In the rows, 128 means zero.
Each path is a new rotation, seen through one point. The rows after it are directions, each followed by how far the rotation turns it, in degrees a step (0 if it stays put).
Each turn is a multiple of 5 degrees from 10 to 175, or 0.
Each row of a path follows its step; steps can be skipped.

step 0: [133 130 151 120 110 132 132 132 112 107 136 125 127 108 127 123 137 131
 131 128 122 138 134 124 138 111 124 142 130 136 135 127 127 136 130 136
 122 123 134 131 125 114 135 129 131 124 142 122 120 129 139 123 123 135
 111 138]
step 7: [124 145 138 129 147 122 147 132 134 128 121 126 119 122 134 124 129 135
 123 119 132 136 114 124 149 139 128 141 127 117 132 126 125 123 114 143
 129 124 115 116 134 140 136 145 136 125 120 122 121 119 127 124 125 122
 125 135]
step 9: [129 143 122 120 133 133 137 117 121 126 132 132 136 146 131 138 134 117
 129 115 125 118 117 139 130 125 131 123 136 136 128 146 147 129 130 118
 126 121 152 140 134 134 121 112 116 137 131 131 123 122 120 122 137 124
 126 136]
step 10: [129 130 120 129 125 112 122 125 137 131 141 118 125 114 129 115 132 132
 137 128 145 127 107 129 139 126 129 124 121 134 135 121 115 130 137 126
 126 132 135 133 132 113 125 109 134 127 118 133 136 134 119 150 131 134
 110 130]
step 11: [137 128 132 136 122 138 137 133 125 116 126 139 128 143 136 127 116 119
 112 116 121 140 133 130 138 133 135 111 124 128 129 123 106 115 131 144
 118 143 120 123 125 128 134 130 134 119 141 138 133 134 136 139 123 124
 120 119]
step 15: [113 134 140 128 139 128 153 115 139 120 128 133 123 134 131 142 112 126
 123 124 117 130 126 132 125 113 120 136 127 137 123 121 120 131 121 145
 132 130 131 125 126 116 112 128 116 131 143 116 133 124 124 116 128 122
 122 141]
step 17: [133 140 137 129 130 138 126 131 119 115 128 119 125 128 117 127 127 122
 110 128 130 134 109 136 125 132 128 131 140 137 141 152 140 113 130 138
 123 128 134 130 127 127 135 130 127 135 116 147 124 126 132 141 120 141
 133 111]
step 19: [145 112 126 129 127 130 138 126 129 121 141 135 127 140 120 141 147 122
 130 118 125 133 138 109 137 125 135 121 117 137 124 139 122 137 123 132
 125 112 122 127 129 125 133 135 138 119 135 126 124 119 118 123 116 113
 114 140]
step 22: [134 129 132 117 132 113 133 119 124 138 115 134 137 124 134 111 113 147
 139 121 125 119 134 131 139 132 117 124 125 123 127 122 134 129 134 134
 118 135 124 129 131 134 109 118 140 119 121 123 119 128 129 121 104 119
 123 118]
step 24: [136 131 121 134 128 120 143 130 136 131 123 120 131 129 138 129 135 126
 123 129 146 118 114 133 125 127 141 118 122 111 129 134 140 130 128 122
 134 140 136 128 121 145 135 138 121 137 147 114 134 120 123 136 136 146
 144 127]
Directions:
[127 126 128 128 125 128 128 128 130 131 129 125 129 129 126 124 123 128
 128 123 130 128 126 128 129 128 126 129 127 131 130 124 130 126 126 126
 129 131 129 124 130 127 129 130 129 126 128 134 129 124 129 126 126 129
 126 131]
95
[132 131 124 126 129 124 129 127 129 131 130 129 129 128 129 131 127 127
 128 127 129 127 127 130 124 129 124 127 132 128 132 128 128 123 128 130
 127 133 131 132 127 124 123 129 126 125 128 128 128 128 127 130 128 128
 128 125]
55
[127 126 131 127 127 129 127 127 126 130 127 129 125 133 124 126 130 130
 126 128 126 125 126 125 127 129 130 127 130 129 127 125 129 128 130 130
 128 130 127 128 129 128 123 126 127 126 134 128 131 130 123 124 129 125
 132 127]
110
[125 127 130 127 126 129 124 131 127 125 126 128 128 131 128 132 127 126
 125 129 127 133 129 132 128 131 126 129 129 129 130 125 135 128 129 129
 128 129 129 132 129 128 130 126 126 128 132 128 127 130 131 127 127 128
 126 128]
125
[128 124 127 127 130 124 129 128 127 129 125 129 129 129 129 131 132 127
 128 128 128 127 126 127 131 129 124 129 127 128 126 131 131 123 126 128
 130 126 128 127 132 131 128 125 135 125 128 127 129 129 129 129 130 129
 129 127]
25

step 1: [121 140 131 147 117 122 129 138 126 136 134 143 113 138 130 128 131 131
 134 130 123 135 106 129 131 130 124 127 133 118 110 125 132 115 124 131
 134 129 122 129 118 135 122 136 126 137 127 123 125 137 126 142 127 144
 112 134]
step 2: [120 126 127 137 125 128 129 142 112 134 124 145 125 118 127 111 134 120
 126 141 136 129 114 138 124 124 137 125 120 110 120 133 128 125 145 127
 131 137 137 135 110 127 116 133 129 138 125 127 126 139 124 129 136 122
 124 139]
step 3: [128 126 122 134 119 129 134 115 110 131 126 123 109 110 127 134 126 139
 128 129 130 121 112 130 119 125 133 131 119 120 129 138 131 118 123 131
 134 136 121 136 120 135 121 141 135 132 109 129 126 142 130 128 128 116
 120 141]
step 4: [128 130 123 143 111 120 140 131 116 122 121 134 128 119 126 132 128 136
 128 137 147 127 123 127 131 116 119 142 114 119 127 112 143 110 127 130
 121 127 121 142 121 127 132 133 123 127 118 115 127 132 133 129 125 134
 122 129]
step 8: [129 126 125 133 125 110 135 144 136 144 131 132 112 117 134 127 124 126
 127 130 125 132 122 133 117 138 124 114 114 132 123 123 139 141 126 122
 137 123 134 138 128 143 123 147 145 127 124 122 126 139 121 131 137 134
 126 129]
step 10: [128 134 132 138 130 119 151 124 125 126 136 140 129 130 133 139 126 129
 124 133 121 129 112 129 124 118 135 128 112 110 123 138 131 119 126 119
 115 126 131 132 132 141 121 141 132 132 128 114 114 119 118 133 138 118
 136 134]
step 12: [131 136 121 139 130 124 129 140 126 129 134 147 135 127 130 138 136 125
 132 131 136 129 119 139 124 117 136 129 131 118 144 123 136 122 139 128
 124 139 117 128 112 119 116 129 143 128 109 132 135 131 126 131 137 119
 135 143]
step 14: [126 144 124 146 118 121 128 136 141 131 118 137 127 116 134 123 135 129
 119 135 144 126 127 138 132 135 117 134 131 125 125 121 129 114 134 121
 128 143 131 138 118 137 136 140 123 121 126 117 131 142 134 124 144 122
 120 131]
step 17: [121 129 132 142 139 133 136 138 124 137 129 134 122 124 143 115 135 119
 117 135 131 139 114 126 127 118 124 141 111 126 116 126 143 127 129 131
 132 143 134 144 115 127 121 131 128 128 125 128 121 126 134 118 140 134
 136 134]
step 19: [118 134 135 130 112 128 136 138 120 130 135 141 123 133 126 131 122 122
 140 130 128 132 123 118 123 125 127 126 125 109 121 113 128 110 132 125
 130 142 117 139 112 131 125 131 132 128 121 116 116 137 122 133 122 144
 119 139]
Directions:
[132 128 128 128 131 126 129 127 126 129 131 126 128 124 125 126 133 125
 131 126 128 125 130 125 128 126 127 128 126 128 128 129 125 129 128 130
 127 128 131 125 124 127 125 130 131 133 129 129 132 128 130 128 128 130
 127 131]
80
[133 128 127 128 128 129 129 123 130 129 129 127 128 131 129 130 125 127
 129 127 129 129 130 129 124 127 131 129 123 125 125 126 126 126 126 127
 128 133 130 129 129 125 131 128 125 130 129 132 127 129 132 132 129 127
 128 127]
110
[128 126 131 127 126 127 124 128 127 129 124 129 127 126 124 125 126 126
 128 124 127 124 131 129 132 129 129 125 129 124 128 130 131 128 127 129
 130 128 130 129 129 131 130 131 127 127 127 129 126 131 127 133 133 126
 125 130]
60
[127 127 126 121 126 128 128 130 125 126 130 124 126 127 128 124 128 127
 130 127 129 128 129 126 124 128 127 129 122 125 130 125 131 129 128 129
 131 127 127 131 131 129 128 128 128 128 128 123 126 128 129 129 124 129
 129 127]
25
[128 126 127 129 127 125 125 131 127 130 129 131 132 130 128 130 127 128
 132 129 130 131 127 128 127 125 128 123 129 127 131 123 128 131 126 128
 130 124 128 126 126 126 130 130 130 126 127 131 129 130 127 132 125 133
 127 126]
100
